Named turns come first, each shown by rows before and after it. Which turns, in which order, take the first row of each pair that follows to the second? Write the first one first, as in the answered first pair.
E:
[ 0.26 -2.28 -1.20 -0.13 -0.74  1.73 -1.35 -0.47  1.77 -1.38 -0.77 -2.19
 -0.30  0.43 -2.98  2.09 -2.46  1.00  4.37 -1.08 -0.32  0.96  0.50 -1.98
 -0.17  0.74 -1.41  0.49 -1.98  0.47  1.26 -2.33 -1.78  1.43 -1.34  2.34
 -0.14 -0.82  1.09 -1.71 -0.44 -0.18] |-> [ 0.28 -2.01 -1.36 -0.52 -1.03  0.66 -1.41 -0.27  1.38 -0.91 -1.03 -0.97
  0.18  1.04 -3.23  2.87 -2.29  0.67  4.16 -0.93  0.32  1.52 -0.11 -2.18
 -0.12  0.29 -0.59  0.73 -1.81  0.61  1.34 -2.40 -2.57  2.43 -1.04  2.64
  0.84 -1.49  0.83 -2.27 -0.28  0.53]
[-1.15  1.88  1.36  0.34  1.33  0.96 -1.56 -2.32 -0.93 -0.31  2.51  1.74
 -1.96 -1.22 -1.01 -0.54  0.13  0.41  2.52 -0.53 -1.89 -1.24  0.71 -0.11
  1.33 -0.04 -0.57 -0.30 -0.69  0.54 -2.38 -2.03  1.26  1.12  0.00  0.30
  0.93  0.37  0.56 -0.13 -2.00 -0.46] |-> [-0.67  2.40  0.15  0.81 -0.15 -1.29 -0.22 -1.62 -2.17  1.78  0.91  1.94
 -1.07 -0.88 -1.51  1.49  1.11  0.48  1.67  0.75 -0.18 -0.64 -0.16  0.64
 -0.42 -0.98 -0.36 -1.21 -0.52 -0.36 -2.14 -2.50  1.91  2.08  0.47  1.05
  1.98  0.48 -0.44 -1.40 -0.75  2.28]
[ 2.67  1.57 -1.28 -0.69  0.97 -1.04  1.52 -1.22 -0.70 -1.66  0.96 -0.76
  1.21 -2.26  0.38  0.84  0.81 -0.71 -0.02 -2.27 -2.59 -0.79 -1.36 -0.10
 -1.05  2.41 -2.14 -4.17  1.36 -0.44 -0.58 -0.58  1.96  1.66 -4.07  0.20
 -1.28  2.27  0.76 -0.93  0.00 -1.17] |-> [ 1.29 -0.61 -0.28 -0.29  2.45  1.40  1.01 -1.04 -2.56 -2.79  2.14  1.93
 -1.04 -1.49 -0.17  0.32 -0.04  0.58  1.03 -0.38 -0.96  2.73 -2.64 -0.15
 -0.43  0.27  0.50 -1.47 -0.14  0.68 -0.84  1.17  2.93  2.26 -0.32  1.03
  0.09  0.34 -0.05 -2.03 -4.36 -1.33]
[ 0.76  0.05  1.64 -1.19 -0.30 -2.86 -2.25  3.65  4.14  4.69  0.00 -3.03
  2.37  0.55  1.75  2.02  0.00  0.60 -2.46  1.05 -2.13 -4.33  2.95  0.90
  0.35  1.48  1.76 -3.16  0.38 -1.30  5.47  0.11 -1.50 -0.73 -0.42 -3.38
  1.24 -2.28  0.24  1.02  3.16 -2.90] |-> [-1.29 -1.15  3.75 -1.42  2.45  2.08 -3.08  3.18  0.70  0.38  2.09  0.53
 -1.23  1.79  0.95  0.87 -2.56  1.12 -0.72  2.42  0.64 -0.14  2.46  0.21
  2.54 -0.23  4.07  0.96 -0.73  0.21  4.25  3.60 -0.93 -1.08  3.46 -2.55
  1.54 -4.11 -0.38  0.27 -2.67 -4.48]
J:
[-0.09 -1.35  0.87  1.66  0.66  0.10 -2.60  0.88  1.50 -0.61  0.93 -2.58
 -0.82 -0.60  0.07 -1.38 -2.92  1.58  0.92  0.54 -0.53  1.05  0.36 -1.50
 -2.04 -0.07 -1.46  1.16 -0.26 -0.81  1.40 -2.15  0.44  0.65 -1.65  0.96
 -1.53  0.40 -0.52 -0.47  1.56 -2.70] |-> [-0.38 -2.55  0.57  2.20  0.45  1.07 -2.23  1.55  0.36 -1.30  0.07 -1.13
 -0.28  0.18 -0.42 -1.33 -3.12  1.24  0.84  2.08  1.62  2.62 -0.71 -1.49
 -2.60 -1.43 -0.89  2.64 -0.24 -0.23  1.34  0.14  0.34  1.15  0.60  1.60
 -1.26  0.17 -0.97 -1.19  0.33 -1.79]
[ 0.50  1.37  1.30  0.23  0.82 -0.90 -0.76 -2.36  0.81  0.13  2.13 -0.22
 -0.39 -1.57  1.76 -1.18  1.37  0.15 -0.81 -0.51 -2.98 -2.27  1.07  1.16
  1.96 -0.05 -0.05 -2.68  1.45  0.18 -1.64 -0.85  1.94 -1.46 -1.74 -1.98
 -0.47  0.10  0.47  1.02  0.69 -0.65] |-> [ 0.06  0.40 -0.58 -0.75 -0.97 -1.72 -0.51 -0.66 -0.57  1.36 -0.06  0.90
 -0.79  0.49 -1.58  2.73  1.83  0.57  0.50  2.75  0.57  0.46 -1.48  0.77
 -0.41 -2.48  1.03 -0.83  0.26  1.29 -0.37 -1.72  1.94  1.62 -1.21 -0.04
  0.90 -1.05 -0.88 -2.61  0.34  3.23]
[-2.32  0.23  3.48 -2.46  1.55  2.34 -0.86 -3.74  0.76 -0.69  6.29  1.98
 -2.52  1.18 -2.21  2.83 -0.83 -0.02  2.73 -0.80 -0.70 -1.44  0.65  1.98
  2.89 -0.82  1.18 -3.19  0.59  0.28 -3.05 -0.84  2.66  0.79  1.63 -0.94
  1.42  0.10 -0.16 -0.07 -1.43  0.36] |-> [-2.01  0.26  3.36 -2.03  1.56  1.72 -0.99 -3.22 -0.04  0.10  5.19  2.36
 -2.38  1.35 -2.90  4.25 -1.66 -0.64  3.58  0.06  0.37 -0.92  0.79  1.98
  2.44 -0.84  0.54 -3.02  0.84  0.24 -2.39 -0.95  2.33  1.74  1.56 -0.03
  1.06 -0.40 -0.47 -1.71 -0.74  1.46]
Y:
[ 1.58 -2.03  0.56  0.84 -2.18 -0.26 -1.71  1.56  3.29  1.67 -0.83 -4.52
  0.32  0.38  3.16  0.88 -1.85 -0.67  3.36  0.73  0.54 -1.73  0.28  0.68
  1.32  0.02  3.10 -0.22 -0.33 -1.06  3.54  1.43 -2.14  1.91 -0.02 -1.15
  1.77 -1.52 -0.12 -0.79  1.80 -0.81] |-> [ 0.90 -1.60  1.29  0.00 -1.72  0.19 -1.16  1.34  2.88  1.26 -0.38 -3.51
 -0.31  0.73  2.26  1.08 -1.78 -0.20  3.44  1.07  1.02 -0.90  0.17  0.56
  1.89 -0.61  4.59 -0.08  0.03 -1.15  3.40  1.31 -1.87  2.15  1.09 -0.91
  2.12 -2.24 -0.31 -1.39  1.32 -0.90]
[ 0.94  1.13  0.55 -0.49 -1.83 -1.40 -0.75  0.69  0.76  2.73 -0.63 -1.06
  2.80 -0.59  0.65  0.75  2.12 -0.35 -0.08  1.39 -0.31 -1.99 -0.68 -0.56
 -0.54 -0.58 -0.12 -0.26  1.16  0.25  0.54 -0.80  0.26  0.53  1.17 -0.89
  2.03  0.51  2.15 -1.41  3.31 -0.04] |-> [ 1.32  0.03 -0.62 -0.52 -1.80  0.03 -0.53  1.22  0.00  2.03 -1.09 -1.90
  2.30 -0.91  0.77  0.86  1.13 -0.46  1.07  1.00 -0.14 -0.82 -1.31 -1.58
 -0.54 -0.42 -1.01  0.83  0.86  0.62  0.98 -1.42 -0.89  1.17  0.85 -0.12
  1.84 -0.57  2.47 -1.86  2.78 -0.50]
[-1.32  0.67 -0.56  0.49 -1.28  1.32 -0.46 -0.16 -0.55 -0.73 -3.23 -0.70
  2.35 -0.50  0.36  0.98  2.28  1.04  1.92 -2.10  0.42 -0.39  2.58  1.62
  1.05  2.74 -3.15 -2.84 -0.43 -2.03 -2.69 -1.66  1.36 -0.12  0.22  2.42
 -0.36 -2.00 -0.17  2.90  0.71 -2.01] |-> [-1.87  0.28 -0.66 -0.69 -1.36  1.86 -0.97 -0.41 -0.04 -1.59 -3.00 -0.70
  2.01 -0.41 -0.58  0.80  0.92  1.33  2.67 -1.53  0.14  0.07  2.28  1.33
  1.74  2.63 -3.09 -2.59 -1.06 -1.88 -2.48 -1.53  1.07  0.41  0.78  2.83
 -0.26 -2.93  0.02  2.56 -0.74 -2.05]
[-1.08  0.86  1.18 -1.17  2.82  1.83  0.25 -2.43 -2.74 -2.41  3.23  4.09
 -3.62  0.43 -1.69 -1.61  0.42  0.82  0.18  0.76  1.04  2.25 -1.88  1.71
  1.48 -3.33  1.84  1.46  0.07  1.52 -3.70  3.60  4.31  0.14  2.25  0.75
  0.95  0.40 -0.29 -1.33 -5.01  1.02] |-> [ 0.95  3.54  0.10  0.23  2.19 -0.23  2.24 -1.46 -2.23 -0.37  1.79  4.28
 -0.16  0.37  1.61 -2.73  3.88 -0.08 -3.59 -0.06  0.12 -0.41 -1.75  2.74
  0.61 -2.29  0.26 -0.13  2.14  0.26 -4.36  4.92  4.47 -2.60  2.16 -1.94
 -0.59  3.63 -0.27  0.37 -2.58  2.15]
Pairs:
Between the rows of a pair lie 2 to 3 turns.
[-0.38 -0.14  2.40  0.81  1.24  2.30 -0.58 -2.27  0.89 -2.56  2.30  0.23
  1.41  0.49  1.39 -3.31  1.04  0.64 -3.41 -0.78  0.31  0.14  1.35  3.85
  1.30  0.64 -0.16  1.63  1.84 -1.52 -4.30  1.03 -0.41 -1.72  2.69 -1.10
 -0.51  2.55 -0.93  2.81 -1.98 -3.08] |-> [-1.32 -0.57  2.23  0.64  1.31  1.11 -0.45 -1.43 -1.66 -1.08  1.84  1.90
  1.38  1.55  0.03 -1.19  2.05  0.30 -3.39  2.48  2.91  1.80 -0.77  3.69
  0.29 -0.35  0.97  2.19  1.39 -0.55 -4.46  2.00  0.16 -1.58  4.42 -0.49
  0.57  1.44 -1.12  0.11 -2.63 -1.11] -> E E E
[-3.43  0.50 -3.39  0.97  5.50  3.85  2.01 -0.38 -1.27 -6.20  4.50  1.65
 -0.51 -1.79  0.29 -3.27 -5.03 -2.24  1.34 -4.56 -3.03  0.55 -0.02 -3.17
  2.13  1.31  0.70  2.88 -2.91  0.39 -2.45 -1.43  0.14 -2.24 -1.42  3.57
 -1.48  0.11 -0.58  2.87 -2.95 -0.50] |-> [-3.08 -0.12 -4.41  0.17  4.89  3.96  2.28  0.89 -2.71 -5.27  3.17  2.79
 -1.15  0.08 -1.34 -1.82 -4.90 -2.43  2.05 -1.88 -0.26  3.49 -2.74 -3.54
  0.29 -0.22  2.05  4.84 -3.53  1.28 -2.54 -0.22 -0.03 -0.58  0.20  5.14
 -1.66 -0.11 -0.67  0.53 -3.36  1.92] -> J J
[ 2.47 -0.07 -1.74 -0.12 -2.45  2.52  0.25  0.59 -1.13  0.50 -0.81 -1.82
 -1.68  0.27  0.29  0.15 -2.32 -0.38  5.87 -4.97  1.17  0.66  2.24 -0.86
  0.40  0.09  0.34 -0.40 -1.56  1.18  2.35 -6.02 -1.74  0.98 -3.20 -2.20
 -0.79  1.52  0.50 -2.63  0.27 -2.09] |-> [ 1.99 -0.50 -1.06  0.20 -0.58  3.66  1.29  1.53 -1.53 -0.84 -0.08 -0.63
 -1.30 -0.43  2.30 -2.17 -2.80 -0.31  5.55 -5.73  0.56  0.24  2.97 -0.19
  1.89  0.96  0.22 -0.28 -0.91  0.38  1.75 -3.16 -1.94 -1.98 -1.45 -4.07
 -1.67  3.11  0.92  0.42 -0.77 -4.88] -> J J
[-3.09  0.55  4.10 -1.47  3.04  1.18 -3.23 -3.07 -1.96 -0.36  3.63  4.38
 -3.35  3.37 -1.14 -0.94  1.96  1.14  0.96  1.54  0.89  0.45  1.32 -0.29
  3.65 -1.02  4.56  0.24 -0.70  0.06 -0.87 -0.70  1.70  0.29  1.76 -0.56
  1.00 -4.39 -0.70 -0.95 -3.85 -3.72] |-> [-2.74  2.30  2.79 -2.25  0.42 -3.47 -3.35 -4.29 -0.60  2.69  1.83  1.95
 -1.21  2.93 -2.97  2.86  4.38  0.95  0.39  2.14  0.70 -1.04  1.64  0.50
  2.13 -0.36  4.11 -3.42  1.04 -0.57  0.25 -5.67  1.46  1.71 -1.42 -1.23
  2.56 -4.82 -0.35 -2.93  0.44 -0.15] -> J E
[ 2.54  2.75 -3.97  1.49  0.44 -2.44  3.80  0.36  1.85  0.23 -2.70 -0.95
  3.89 -0.82  0.00  1.33  0.85  0.48  0.65 -4.34 -1.18 -4.85  0.36 -0.04
 -2.98  2.96 -2.00 -0.64  1.38 -3.23  0.30 -0.60  2.09  0.65 -2.35 -0.08
 -1.20  3.03 -2.50  0.35  2.12  1.17] |-> [ 1.63  2.37 -4.72  1.19  0.02 -3.28  4.27  2.04 -0.63  1.76 -2.87  1.63
  3.15  1.13 -0.91  3.71  1.57  0.80 -0.10 -0.68  1.71 -1.67 -1.96  0.22
 -4.65  0.39 -0.80  0.50  0.79 -2.86  0.42  0.63  2.53  1.26  1.04  0.92
 -0.48  2.21 -3.82 -2.20  0.16  4.22] -> E E
[ 0.23  0.14  0.18 -2.44  0.14 -0.32  0.50 -4.26 -0.92 -1.08 -0.83  0.81
 -0.91 -1.55 -1.35  0.59 -0.08 -1.69  1.12  0.25 -1.16  2.63 -2.58 -0.32
 -1.10 -1.95 -0.51 -0.58 -0.53  0.50 -3.02 -3.79  5.38  1.81 -1.18  3.06
  0.70 -2.36  0.52 -2.52  0.04  2.94] |-> [-0.70 -0.60  1.54 -1.90  1.87  2.11  0.53 -3.63 -1.24 -3.22  0.80  0.74
 -1.41 -1.85  0.40 -1.78 -0.92 -1.42  0.94 -1.01 -1.35  2.52 -2.40 -0.35
  0.54 -1.82 -0.44  0.44 -0.15  0.34 -3.63 -1.44  5.32 -0.73  0.72  2.16
 -0.18 -2.01  0.59 -1.25 -1.44  1.06] -> E E J
[ 0.91  0.91  0.33  2.11  0.42 -2.64 -0.86  2.33  1.15  1.48 -1.76 -1.64
  4.71 -0.45  0.89  0.90 -1.92 -1.60  1.21 -2.18 -2.08 -3.21  3.35  0.17
  0.30  2.25 -1.65 -1.30  1.29 -0.36  2.55  0.77 -2.68 -0.99 -1.47 -2.95
  0.15  0.90 -0.21  3.77  2.11 -3.61] |-> [ 1.68  2.92  0.14  1.66  0.35 -4.78  0.40  4.16 -0.85  3.01 -2.65  0.70
  4.49  1.08  0.43  1.61  1.34 -1.13 -1.61  0.82  0.26 -2.14  1.79  2.40
 -0.90  0.94 -0.11 -1.95  2.13 -0.21  1.51  1.96 -2.10 -1.50  1.45 -3.67
  0.37  0.52 -1.18  2.72  0.90 -0.90] -> E Y E
[ 1.24  1.24  0.67 -0.08 -1.70 -2.26 -1.70  1.44 -1.42 -1.68  0.88  2.92
 -0.18  0.32 -2.65  3.77 -2.04  1.84  0.45 -0.03  2.22  0.02 -1.84  0.95
  1.12 -6.49  3.96  3.02 -0.16  0.37  0.61 -0.47  2.79  1.04  1.25 -0.93
  1.58 -0.30  1.51 -2.62 -4.00  4.32] |-> [ 1.77  1.95  0.37 -1.10 -3.17 -3.41 -3.18 -0.06  0.68 -0.70  1.12  0.87
 -0.58 -1.06 -3.25  4.06 -1.81  2.82  1.58 -1.96 -0.28 -2.17  0.19  0.99
  2.26 -5.41  2.77  0.49 -0.16 -0.08  1.41 -4.02  2.64  1.31 -2.93 -1.44
  2.16 -0.27  1.32 -1.78 -1.90  3.45] -> J J
[-1.98 -0.71  1.49 -1.86  0.72  0.70 -1.64 -0.83 -0.29 -0.18  4.12 -2.20
 -1.19 -0.82  3.33  1.08  2.55  4.82 -0.99  1.62 -2.06 -0.89  2.57  1.46
  3.07 -0.09  2.57 -2.71 -2.42 -1.13  2.14 -0.25 -0.85 -2.54  2.07 -1.92
  0.21  1.28 -1.06  4.15 -1.09 -3.25] |-> [-2.46 -1.14  0.44 -2.31 -0.23  0.29 -2.61 -0.16 -1.44  0.50  2.78 -1.54
 -2.56 -0.21 -0.12  4.96  0.67  5.30  2.09  3.99 -0.02  1.98  0.85  0.96
  1.24 -1.61  3.84 -0.95 -3.81 -0.06  2.51 -2.06 -1.09  0.32  1.59  0.69
  1.51 -0.37 -1.19  0.28 -1.17 -1.09] -> J E E
[-0.61 -2.66 -1.54 -1.15  0.45  1.95 -0.41 -0.06  1.42 -4.06  1.90  2.59
 -1.61 -1.31  0.64 -1.87 -1.64  0.72  3.25 -0.62 -0.31  1.62 -1.87 -0.69
  5.34 -0.79  2.53  1.19 -0.88  0.00 -0.13  0.43  0.83  1.80  0.32  1.13
 -0.55 -0.94  1.75 -0.41 -1.42 -2.98] |-> [ 0.37 -1.75 -2.88 -1.56 -1.43 -0.67 -0.94 -0.77  3.45 -2.16  1.26 -0.13
  0.52 -1.86 -0.19 -0.07 -1.65  0.02  3.77 -1.60 -1.87 -0.93 -0.50 -1.34
  3.63  0.34  0.46 -1.48 -1.01 -1.09  1.29 -3.37  0.59  2.82 -3.10  1.38
 -0.62  0.04  2.56 -0.47  1.75 -1.91] -> J E E
